Some points, each followed by its number:
[-0.63  2.18 -0.06 -0.52  0.16  0.44 -0.07 -0.82  0.44 -1.12  1.2  -0.1  -0.19 -0.41 -1.03 -0.84  0.92 -0.02  0.17 -1.26  0.02 -1.12 -0.48 -0.79] 0
[ 0.27  0.15 -0.31  0.38 -0.63  1.08 -0.15  0.24  0.03  0.19 -0.2   0.38 -0.49  0.51  1.12  0.27 -0.98  0.15  0.28  0.23 -0.55  0.08  1.55  0.3 ] 1
[ 1.55 -0.42 -0.03  2.82 -1.34  0.51 -0.36 -0.72 -0.1   0.07 -2.9  -1.05 -1.05  2.1  -2.12 -0.56 -0.25 -2.76 -0.16  0.37  2.13  1.38  1.88  0.25] 2
[ 0.95 -0.66  0.62  0.54 -1.04  0.07 -0.13 -0.96 -0.23  0.39 -0.93 -1.08 -0.87  0.33 -0.57 -1.82  0.19 -0.78 -0.42  0.36  0.66 -0.01  0.4  -0.59] 3
[-0.07  1.44  0.22 -0.35 -0.78 -0.1   0.67 -0.22 -0.07 -1.66  1.38  0.15 -0.54  0.28 -1.05 -0.93  0.63  0.98 -0.12 -0.75 -0.72 -1.63  0.16 -0.4 ] 4
[-0.24  0.54  0.19 -0.72 -0.99 -0.02 -0.03  0.41  0.28 -1.75  1.31 -0.52 -0.31  0.1  -0.79 -0.88  0.49  1.7  -0.81 -1.05 -0.49 -2.18 -0.08 -0.46] 5
[ 1.08  0.45  0.42  1.29 -1.01  0.01  0.66 -1.15 -0.15 -0.02 -1.13 -0.95 -1.13  1.   -1.17 -1.48  0.21 -0.23 -0.6  -0.15  0.78 -0.77  0.6  -0.05] 6
[ 1.82  0.71  0.01  0.88  0.    0.44  0.45 -1.57 -0.69  0.02  0.54 -2.06 -0.17  1.29 -2.87 -0.96  2.09 -1.16 -1.69 -1.47  0.84 -2.73  1.09 -1.75] 7
[-0.29  0.2  -0.17 -0.38  0.47 -0.23  0.24  0.09 -0.61 -0.17  0.89 -1.04 -0.11 -0.16 -1.1   0.33  0.95 -0.41 -0.98 -1.66 -0.34 -1.36 -0.97 -1.13] 8
[-0.03 -0.8  -0.94  0.99 -0.5   0.45 -1.06 -0.22 -0.26  0.07 -2.19  0.81  0.19  0.72  0.85 -0.51 -1.49 -1.05  2.06  2.06  0.23  2.51  1.18  0.66] 9
[ 0.72 -1.02  0.44  0.52 -1.2  -0.16  0.19 -0.17  0.02 -0.49 -0.55 -0.39 -0.62  0.67  0.05 -0.71 -0.18  1.01  1.1   0.04 -0.07 -0.45  0.17  0.57] 10
[ 0.69  0.41  0.6   0.01  0.09  0.28  0.47 -1.29 -0.43  0.03  0.56 -0.95 -0.25  0.47 -1.35 -0.51  1.54 -0.67 -1.45 -1.69  0.48 -1.55 -0.34 -1.42] 11
[ 0.22 -0.19 -0.82  1.17 -0.29 -0.14 -0.98 -0.04 -0.16 -0.03 -1.83  0.6  -0.22  0.38  0.89 -0.69 -1.14 -0.97  1.37  2.17  0.23  2.1   0.77  0.78] 12
[-1.97 -0.39  0.53 -2.16  1.7  -0.41  0.25  1.34 -0.01 -0.03  1.04  1.36  0.7  -1.95  2.06  1.86 -1.05  0.94  1.4   0.3  -0.86  1.33 -1.84  0.38] 13
[ 1.17  0.07  0.33  2.3  -0.52  0.55  0.06 -0.78 -0.58  0.23 -0.68 -0.91 -0.78  0.36 -0.94 -1.24 -0.2  -0.91 -0.1   0.72  1.24  0.43  1.1  -0.16] 14
[ 1.   -0.28 -0.62  2.6  -1.44  0.36 -0.27 -1.31  0.16  0.58 -2.38 -0.9  -0.27  2.36 -1.9  -0.78  0.   -2.92 -0.1   0.78  1.7   1.28  1.17 -0.38] 15
[ 1.44  0.77  0.23  1.81 -1.64  0.32  0.45 -1.16 -0.02  0.24 -1.5  -0.7  -1.11  1.78 -1.43 -1.6   0.12 -0.89 -0.76 -0.51  0.3  -1.62  1.22 -0.16] 16
[-1.47  0.3   0.41 -2.04  0.71 -0.68  0.18  1.06  0.56  0.07  2.01  0.56  0.82 -1.31  1.37  0.95  0.57  0.53 -0.91 -0.53 -1.2  -0.41 -1.17  0.14] 17
[-1.45  0.44  0.39 -1.62  0.14 -0.55  0.39  0.93  0.04 -0.09  2.56 -0.24  0.13 -1.17  1.12  0.34  0.58  2.81 -0.6  -1.31 -0.99 -2.09 -1.27  0.14] 18
[-0.21 -1.16 -0.67  0.85  0.09 -0.56 -0.78  1.11 -0.42  0.19 -1.62  1.23  0.94  0.8   0.82  1.31 -1.77 -2.03  1.58  1.97  1.02  2.9   0.44  1.71] 19
[ 0.27  0.85 -0.68  0.96 -1.37  0.24  0.09 -0.32  0.5  -1.09 -0.27 -0.65 -0.52  1.19 -0.35 -0.98  0.13 -0.16  0.2  -0.06  0.11 -0.89  0.81 -0.22] 20
[-0.48 -0.6  -0.07 -0.36  0.17 -0.06 -0.07  0.89  0.4   0.05 -0.44  0.57  0.78 -0.59  0.5   1.2   0.   -0.12  0.55 -0.75 -0.08  0.62 -0.12  0.64] 21
Which three points above are nearest to each new point? Their numbers follow each, nearest first.
[ 0.2   0.04  0.06 -0.51 -0.63  0.32  0.01 -0.42  0.38 -0.04  0.36  0.01 -0.5   0.19  0.64 -0.66 -0.44 -0.33  0.3   0.19  0.1   0.13  1.08  0.3 ] 1 10 20
[ 0.34 -0.52 -0.08  0.09  0.03  0.95 -0.47 -0.81  0.3  -0.07 -1.11  0.97 -0.71  0.27  0.59  0.27 -0.89 -0.25  1.3   1.   -0.61  0.61  0.36  1.05] 1 12 10
[ 0.66 -0.03  0.15  0.52 -0.06  1.25  0.11 -0.12 -0.43 -0.31 -1.5  -0.18 -0.05  0.06  0.   -1.18 -0.5  -1.49  0.68  1.4  -0.14  1.22  0.2   0.48] 12 14 3
[-0.95  0.39  1.05 -1.82  1.13 -0.44  0.17  0.51 -0.04  0.01  2.32  0.31  0.3  -1.64  1.63  0.58  1.03  2.91 -1.   -1.23 -1.16 -1.96 -1.57 -0.59] 18 17 5
[-0.21 -0.2   0.91 -0.66  0.49  0.31 -0.4  -0.24 -0.69  0.27  0.5  -0.94  0.54 -0.26  1.24  0.2   0.33  0.74  0.59  0.56 -0.2   0.64 -1.83 -0.66] 21 10 17
[ 0.6   0.32 -0.61  0.99 -0.44  0.79  0.23  0.32  0.64 -0.23 -2.03  1.44  0.41  0.25  0.08  0.13 -0.12 -1.79  0.58  1.12  0.38  1.61  1.79  1.6 ] 12 9 1
[-1.11  0.51  1.34 -3.54  2.66 -0.5   0.82  1.4  -0.34  0.49  4.5  -0.19  1.75 -3.07  0.44  1.2   1.08  3.18 -1.17 -2.29 -1.65 -2.68 -3.82 -2.26] 18 17 8
[ 1.22  1.34  1.69  0.38 -0.36 -1.23  2.03 -2.42 -0.23  0.13  1.99 -3.5  -0.31  1.18 -3.81 -1.93  3.45 -0.29 -3.34 -4.16  0.39 -4.94 -0.2  -2.95] 7 11 8
[-0.27 -0.35  0.39 -0.71  1.06 -0.04 -0.45 -0.15 -0.13  0.19  0.67 -0.01 -0.38 -0.8   1.09  0.36  0.65  0.89 -0.31  0.99 -0.28 -0.08 -0.67  0.29] 21 17 1
[ 0.78 -0.84 -0.75  1.34 -0.69  0.18  0.23 -0.34 -0.15  0.43 -0.45 -0.81  0.47  1.35 -1.53 -0.23 -0.05 -1.86 -0.11 -1.    0.65  0.23  1.33  0.03] 14 3 6
[ 0.24 -0.87 -0.11 -0.56  0.46 -0.63  0.3   0.42 -0.65  0.    0.36 -0.16  0.27  0.33 -0.33  0.54 -0.01 -1.7  -0.22 -0.94 -0.4  -0.38 -0.29 -0.53] 8 21 11
[ 1.29 -0.54 -0.23  1.68 -1.06  0.69  0.04 -0.67  0.86 -0.22 -1.64  0.    0.23  1.24 -1.22 -1.07  1.27 -2.8  -0.96  0.53  1.03  0.3   1.6   0.59] 15 2 14
[ 1.31  0.38 -0.32  1.57 -0.96  0.78  0.41 -0.85  0.32  0.61 -1.36 -1.11  0.23  1.13 -0.9  -1.09  0.52 -2.14 -1.01  0.79  0.42  0.57  1.72 -0.75] 14 15 3
[ 0.96  0.57  0.3   0.04  0.03  0.23 -0.32 -0.38  0.07 -0.37  0.39 -1.77 -0.19  0.1  -0.78 -0.71  0.09  1.48 -0.3  -0.71  0.12 -1.24  0.37 -0.74] 5 4 20
[ 0.25  0.23 -0.19 -0.71  0.59 -0.61  0.56  0.82 -0.93  0.62  1.23 -0.08  0.34 -0.46 -0.59  0.95  0.7   0.27  0.01 -1.27  0.28 -0.43 -0.35 -1.1 ] 8 21 11
[-1.88 -0.34  0.07 -2.3   1.32 -0.49  0.07  1.32 -0.21  0.33  1.92  0.61  1.19 -1.16  0.38  2.32  0.34  2.05  0.11 -0.91 -1.48 -0.03 -1.72 -0.03] 17 13 18
[-0.36  0.45  0.24 -1.42 -0.07 -1.24 -0.36 -0.18 -0.34  0.25  1.58  0.43 -0.45 -0.7   0.72 -0.17 -0.21  2.18  0.06 -0.96 -0.98 -1.62 -1.17 -0.57] 18 5 17
[-0.43 -1.02 -0.17 -0.12  1.04  0.03 -1.74  0.6   0.11  0.45 -0.58  0.67  0.12 -0.46  1.29  0.69 -0.87 -0.22  0.85  1.06 -0.22  1.24 -0.26  0.41] 21 12 1
